In the rows, 128 means zero.
Each named move below is a turn or a mirror, shown by a few rows before and after it. Which moves, in which order, take the first row of each later pair to the second? The first pair is answered.
noso (before -> after):
[116 124 139 127 132 122 179  82 107  36 137  99 114 122 186 137  50 150
 100]  ->  [120 121 156 107 144 105 191  82 121  57 127 116 103 138 202 138  53 150
 108]
[108 145 150 179 157 127 147 108 129 131 167 131 132 127 116 170 120 123
 131]  ->  [110 143 158 173 164 124 155 110 137 142 165 135 129 131 128 168 120 121
 137]
[101 120  97 150  89 153 102  83 148  72 163  82 122 118 110 142 124 116
 125]  ->  [121 109 152  88 128 117 135  72 181 143 144 130  94 168 163 142 136 113
 162]
zitub (before -> after):
[142 123 145  74 105  92 128 143 150 144  94 126  88 121 136 107 124  91
 156]  ->  [142 118 147  73 106  93 131 146 149 145  98 125  86 119 138 105 124  87
 157]
[142 132 151 124 157 130 155 119 144 178 124 198 157 116 113 164 170 130
 145]  ->  [162 103  84 108 141 155 159  79 114 100 106 178 139 131 145 122 130 128
 164]
[134 121 115 110 149 138 140 105 113 102  87 118 133 128 185 130 110  95
 134]  ->  [117 144 165 119 160 120 139 141 137 169 105 135 145 117 151 163 144 101
 118]
Pugap (before -> after):
[166 111  70  92  87 128 109 170 123 104  98 170 182 122 132 134 117  99
 169]  ->  [130 147 103 106  91 119 140 123 124  48 148 134 198 111 141 153  74 130
 148]
[134 115 131 127 154 148 135 111 105 138 130 149 137 124 152 146  96 107
 132]  ->  [132 115 136 125 152 141 133 111 110 141 128 149 133 125 155 146  97 108
 137]
[128 139 126 114 102 125 121 125 135 117 128 111 115 124 124 111 128 132
 140]  ->  [127 137 119 120 104 126 116 130 131 117 123 113 118 126 120 109 131 128
 136]
[112 126 155 111 152 123 161 128 124 152 121 104  84 127 161 130 129  96
 144]  ->  [123 111 104 144 154 164 141 147  95 139 110 117  99 123 136 128 144  84
 145]
Puso (before -> after):
[109 149 127 125 124 127 104 125 131 114 137 124 120 144  86  90 141 144
 128]  ->  [124 125 104 130 127 137 103 141 106 115 111 129 121 134  93  86 134 126
 131]
[161  91  74 121 117 154 136 103 100  83 105  99 105 130 184  88  80 123
 152]  ->  [121 156 153 102 100 115 130  74 183 101 184  91 102 150 137  98 135 158
 169]
[135 118 105 158 160 156 133 132  92 132 105 157 122 140 129 147 129 128
 120]  ->  [118 148 139 145 161 143 152  97 114 106 149 145 127 151 132 152 121 155
 123]
Then:
Each pair is 2 to 4 moves apart.
[152  91 108 149 155 158 158 112  95  96  86 136 139 121 185 131  65 131
 136]  ->  [126 125 190 119 140 103 168 120 141 140 101 105 119 107 191 148  62 147
 123] | zitub, noso, zitub, Pugap
[137 140 135 134 161 158 128 165 118 147 107 168 132 132  94 137 146 105
 132]  ->  [123 165 170 121 171 140 154 125 140 126 138 165 130 147 112 141 134 126
 137] | noso, Puso, noso, Puso
[ 81 132 140 185 186 154 140 193  96 148 146  91 155  83 140 163  83 131
  64]  ->  [ 71 150 178 169 203 145 163 168 125 154 180 118 156 114 142 175  99 149
  85] | noso, Pugap, Pugap, Puso
[113 151 176 126 143  98 144 117 129 131 147 136 140 110 138 164  99 146
 108]  ->  [152 104 127  90 136 107 127 132 120 151  86 161 110 131 158 121 118 117
 141] | zitub, noso, Pugap
[143 121 153 145 118 134  81 192 116 198 136 123 115 114  77 163 154 115
  72]  ->  [152 118 162  77 115 107 142  85 117 101 142  86  74 149 177 128  65 139
  99] | zitub, Pugap, noso
[138 115  98 131  96 118 129 129 116  68 131 121  61 122 181 122 102  96
 132]  ->  [139 114  78 173  99 146 101 171 101  94 130 143  91 112 136 137 143  81
 121] | Pugap, zitub, Pugap, zitub
[157 103 105 123 102  98  80 147 139 148  85  33  92 132  82 124  86 101
 126]  ->  [140 108 147 142 140  91 120 148 119 162  96  39 117 118 107 166  49 107
  95] | zitub, Puso, zitub, Puso
[111 131 160 136 137 100 151 129 126 135 116 116 131 107 161 150  88 139
 102]  ->  [121 114 122 161 134 125 127 165 104 146  99 123 139  90 134 150 110 122
  97] | Puso, Puso, Pugap
[107 146 146 132 118 115  90 182 144 187 131 144 129 117  64 139 189 122
 126]  ->  [123 124 129 130 123 120  92 190 130 197 103 153 120 119  76 134 186 111
 130] | Puso, Pugap, Puso, Pugap
[118 131 182 125 130 100 123 142 160 186 143 124 140 155 118 140 144 134
 116]  ->  [153  85  76 136 129 159 110 125 106 115 106 130 136 170 131 102 132 118
 139] | Pugap, noso, zitub
[120 126 178  96 145 103 175  67 141 106 146 108 121 159 226 136  76 137
 156]  ->  [107 149 210 124 120  89 110 161 184 221 152 130 138 130 130 157 176 123
 142] | zitub, noso, Puso, noso
[111 175 199 120 119 104 137 131 140 126 153  81 136  88 114 159 111 141
  89]  ->  [140 141 170  87 104  94 141 129 122 117 106  67 106  85 152 131  80 124
  98] | Puso, Pugap, zitub, Pugap
[130 171 165 106 139  94 145  45 156 102 154  86  89 132 136 137 143 146
 168]  ->  [157 135  61 158 125 158  88  95 107  89 124  97 112 115  79 122 185 119
 163] | noso, Pugap, Pugap
[121 132 184  74 141  92 135 162 164 146 109 151  89 134 162 126 126 122
 110]  ->  [146  95 120 105 170 145 132 175 113 129  83 188 110 138 164 130 123 102
 114] | Puso, Pugap, noso
[143 118 116 100 102 137 151 108  97  82  88 131 104 101 150  97  94 141
 150]  ->  [152 104 128 103 133 142 147 139 102 147  74 180 110 120 146 110 134 129
 167] | zitub, Pugap, zitub, noso
[105 124 131 111 138 158 127  87 159  96 152 137 125 181 107 104 142 142
 143]  ->  [ 96 134 138 111 113 143 113  94 165  94 155 106 118 156  98  97 136 143
 130] | Pugap, noso, Pugap, noso
[124 152 197 114 140  84 137 132 162 175 126 117 112 111 126 148 101 127
 105]  ->  [126 144 159 138 117  98 108 156 137 155 113  94 121  77 103 141  98 116
  84] | noso, Puso, Pugap
[153 117  74 117  92 133  86 137 144 110 132 110 116 130 110  81 158 132
 154]  ->  [159 117 110  78 113 114 120 109 161 125 133 128 105 160 153  86 143 144
 175] | Puso, noso, Puso
[115 128 130 111  82 111  97 135 143 122 137  72  90  95 119 106 127 123
 112]  ->  [127 109 149  99 104  99 112 158 142 173 106 104  82 107 144 119 125 106
 120] | noso, Puso, zitub
[119 103  99 144  98 114 114 141 131 135 116 138  91 117 152 107  75 138
 112]  ->  [ 93 137 138 145 103 106 124 122 162 130 165 139 105 130 132 118  90 161
 114] | noso, Pugap, Puso, zitub
[138  96  89 144 144 110  90 147  97 169 126 166 161 131 162 138 130  99
 121]  ->  [109 144 144 125 121  73  88 123 155 170 181 140 153 134 136 138 154 124
 124] | Puso, Puso, noso, Pugap
[ 90 145 150 118 124 161 163 131 114 126 206  89 166 118 122 139 119 146
 108]  ->  [101 131 178  93 121 132 158 170 124 191 170  94 145 107 139 135 123 127
 106] | Puso, Puso, Pugap, Puso
[130 132 189  94 106  60 148 150 132 157  98  79  95  82 173 136  70 116
  83]  ->  [171  86  77  97  80 114  92 165 113 137  62  99  84 105 139  82 124  83
 122] | zitub, Puso, zitub, Pugap
[151 129 125 180 133 122 101 182 124 146  95 108 139  46 104 134 100 142
  79]  ->  [182  98 124 132 163 122 116 180 125 192  56 164 116  98 149 118 116 134
 128] | Puso, Pugap, Pugap, noso
[105 144 162 174 115 162 118 125 132 108 172 139 174 112  68 172 162 125
  95]  ->  [152  85 130 149 118 153 115 178  92 167  73 152 146  98 119 158 140  79
  91] | Pugap, Puso, noso
[131 154  95 161 100 143  65 125 166 104 202 143 119 173  66 123 204 137
 148]  ->  [161 110  37 190 110 175  57 164 100 108 142 147 129 145  85 124 168 108
 129] | Puso, noso, zitub, noso
[133 151 127 125  88  69  99 154 168 169  99 106 113 116  98  98 194 172
 135]  ->  [138 140  62 178  97 128  92 145 124 100 111 110 142 115  76  98 186 174
 124] | zitub, noso, zitub, Pugap
[135 138 137 113  95  92 124 149 146 184 100 144 124 134 104 161 159 137
 119]  ->  [127 143  88 134  75 122 126 109 116  85 117  98 131 113 107 145 111 152
 103] | noso, Pugap, zitub
[104 136 138 152 134 142 119 141 111  90 162 127 170 114  71 129 139 135
 124]  ->  [126 112 174 114 182 125 166 131 107 133 128 164 154 142 142 141 111 123
 143] | noso, Puso, Puso, zitub
[127 126 175 113 103  86  90 186 158 223  85 103  99  92 132 157 143 115
 114]  ->  [ 97 152 107 172 110 153 115  90 112  40 161  67 141  90 124 158  82 161
 100] | Pugap, zitub, Puso
[164 132 101 117 180 135 125 172 122 206  86 140  86 139 147 145 135  82
 164]  ->  [121 179 101 132 157 146 149  78 124  61 168  74 102 131 142 138  88 135
 149] | zitub, noso, Puso
[168 108  68 106 142 161 108 117 116 140 109 164 154 204 163  92 194  95
 143]  ->  [108 181 187 102 153 109 158  78 161 125 188 122 169 181 168 140 153 141
 104] | noso, Pugap, noso, zitub
[127 130 147 140 113 135 152  93 121  58 153 114 123 145 166 156 101 140
 128]  ->  [139 114 118 153 132 160 149 100 106  64 144 137 132 158 166 158 111 127
 137] | Pugap, Pugap, noso, Pugap
[127 154 206 171 158  87 169 146  93 153 117 101 164  91 158 178  81 103
  65]  ->  [113 168 205 179 134  86 152 150 101 142 131  78 166  72 127 174  94 107
  55] | Pugap, noso, Pugap, Puso
[134 149 145 109 114  91  76 132 182 187 134 193 126 133 101 128 167 126
 179]  ->  [126 163 111 115  92 109  64  95 180 123 159 166 126 132  84 112 167 137
 182] | zitub, Pugap, Puso, zitub
[104 141 123 124 102 130 126  89 118  45 146  84 132 123 114  99 116 155
 145]  ->  [146  99 106  85 117 130 106 129 125 131  88 143 102 155 126  78 167 117
 185] | Pugap, Pugap, noso
[111 161 174 112 108  96 123 114 160 121 181 118 119 132 108 129 145 153
 134]  ->  [128 143 185  85 115  79 139 118 156 142 149 121  98 136 147 120 119 144
 142] | Puso, Puso, Pugap, Puso
[ 98 152 163 133 135 120 172 103 138  89 171  72 128 119 145 134 104 136
 129]  ->  [127 133 133  89 110 116 140 101 165 110 143  88  92 153 146  89 153 120
 176] | Puso, zitub, Puso, noso
[111 148 101 113  93 120 169 115 183 111 198  95 169 146 122 118 163 130
  98]  ->  [120 139 106  97 103 110 195  99 167 101 184  91 159 146 163 115 125 130
  93] | Pugap, Pugap, Puso, Pugap
